Small tables with named rows and columns. After each table, cells are looked up by row and column.

teb =
,nabibez,vin,gog,tafaz,sozopim,butek,silebup,lud,nok,fas
maf,67,184,79,64,51,85,80,194,89,46
parot,61,115,39,53,48,135,100,88,173,79
mupe,112,188,63,72,56,125,60,153,119,101
tov,48,104,76,130,100,101,43,58,88,3

What is the gog of parot in teb? 39
What is the lud of mupe in teb? 153
What is the nabibez of tov in teb? 48
What is the vin of maf in teb? 184
What is the fas of mupe in teb? 101
What is the vin of mupe in teb? 188

kimabe:
|  | lof | menodur | ris | ritap | duzuk | ragepas | gub |
|---|---|---|---|---|---|---|---|
| likose | 76 | 43 | 35 | 35 | 78 | 38 | 15 |
| botan | 35 | 54 | 69 | 43 | 48 | 46 | 9 |
| nen | 72 | 44 | 37 | 40 | 73 | 39 | 19 |
| mup | 12 | 62 | 75 | 63 | 47 | 57 | 18 |
| gigo | 82 | 70 | 59 | 13 | 23 | 35 | 58 |
| gatam | 60 | 36 | 12 | 50 | 64 | 47 | 69 |
| rak | 88 | 70 | 60 | 15 | 22 | 33 | 58 |

nen, duzuk => 73
likose, ragepas => 38
gatam, ris => 12
mup, ragepas => 57
rak, lof => 88
gatam, duzuk => 64
mup, lof => 12
nen, gub => 19
mup, gub => 18

fuvem:
|  | sal | gafos | mis | nidepa | nokorid | lerem | zigeg | zarog | subi | befusi |
|---|---|---|---|---|---|---|---|---|---|---|
| kabosaz | 133 | 89 | 132 | 199 | 168 | 125 | 41 | 149 | 216 | 173 |
| deg | 199 | 160 | 133 | 141 | 101 | 167 | 140 | 183 | 165 | 88 |
| lodu | 140 | 232 | 140 | 126 | 163 | 149 | 165 | 103 | 126 | 200 |
| gebur | 106 | 226 | 74 | 141 | 164 | 206 | 140 | 10 | 129 | 217 |
| gor | 238 | 140 | 140 | 117 | 71 | 140 | 179 | 181 | 182 | 140 |
| kalifef | 85 | 102 | 133 | 125 | 139 | 135 | 167 | 186 | 91 | 140 |

What is the nokorid of gebur in fuvem?
164
What is the befusi of lodu in fuvem?
200
What is the zarog of kabosaz in fuvem?
149
What is the subi of kabosaz in fuvem?
216
What is the zigeg of kabosaz in fuvem?
41
What is the gafos of lodu in fuvem?
232
What is the zigeg of kalifef in fuvem?
167
What is the befusi of kabosaz in fuvem?
173
What is the zarog of lodu in fuvem?
103
What is the nokorid of deg in fuvem?
101
What is the zarog of gebur in fuvem?
10
What is the sal of kalifef in fuvem?
85
What is the befusi of kalifef in fuvem?
140
What is the lerem of gor in fuvem?
140
What is the lerem of deg in fuvem?
167
What is the nidepa of gebur in fuvem?
141
What is the sal of kabosaz in fuvem?
133
What is the nidepa of deg in fuvem?
141
What is the lerem of kalifef in fuvem?
135

Table tomok
|  | giba | fes | fosura | viv | gil | vuto | davu |
|---|---|---|---|---|---|---|---|
| tuk | 0.89 | 0.13 | 0.65 | 0.38 | 0.36 | 0.60 | 0.52 |
| ramupev | 0.54 | 0.21 | 0.49 | 0.40 | 0.35 | 0.26 | 0.43 |
| fetar | 0.35 | 0.45 | 0.35 | 0.36 | 0.74 | 0.81 | 0.30 |

fetar, davu: 0.30
tuk, fosura: 0.65
tuk, fes: 0.13
tuk, davu: 0.52
fetar, fosura: 0.35
ramupev, davu: 0.43
fetar, fes: 0.45
ramupev, viv: 0.40
tuk, vuto: 0.60
tuk, viv: 0.38
ramupev, fes: 0.21
tuk, giba: 0.89
fetar, viv: 0.36
fetar, giba: 0.35
ramupev, gil: 0.35
fetar, vuto: 0.81

baluma:
|  | por | dev | kasebu | sek | tufuzep | fasete | nos | diborud |
|---|---|---|---|---|---|---|---|---|
| rafu | 0.88 | 0.41 | 0.24 | 0.64 | 0.55 | 0.51 | 0.52 | 0.51 |
| rus | 0.32 | 0.13 | 0.32 | 0.38 | 0.20 | 0.79 | 0.45 | 0.32 |
| bubob | 0.39 | 0.23 | 0.48 | 0.49 | 0.55 | 0.48 | 0.40 | 0.07 |
| sivosuk | 0.35 | 0.26 | 0.28 | 0.57 | 0.67 | 0.54 | 0.41 | 0.12 |
| varok | 0.20 | 0.30 | 0.24 | 0.44 | 0.41 | 0.54 | 0.43 | 0.45 |
| kod | 0.87 | 0.37 | 0.54 | 0.62 | 0.36 | 0.46 | 0.12 | 0.15 |
| bel | 0.19 | 0.37 | 0.28 | 0.24 | 0.25 | 0.45 | 0.43 | 0.81 |
| pagos | 0.56 | 0.70 | 0.48 | 0.75 | 0.71 | 0.60 | 0.30 | 0.85 |
| zurusap | 0.59 | 0.71 | 0.31 | 0.81 | 0.68 | 0.50 | 0.09 | 0.47 |

What is the fasete of kod in baluma?
0.46
What is the nos of zurusap in baluma?
0.09
What is the nos of kod in baluma?
0.12
What is the fasete of rafu in baluma?
0.51
What is the fasete of pagos in baluma?
0.60
What is the kasebu of varok in baluma?
0.24
What is the diborud of rafu in baluma?
0.51
What is the diborud of zurusap in baluma?
0.47

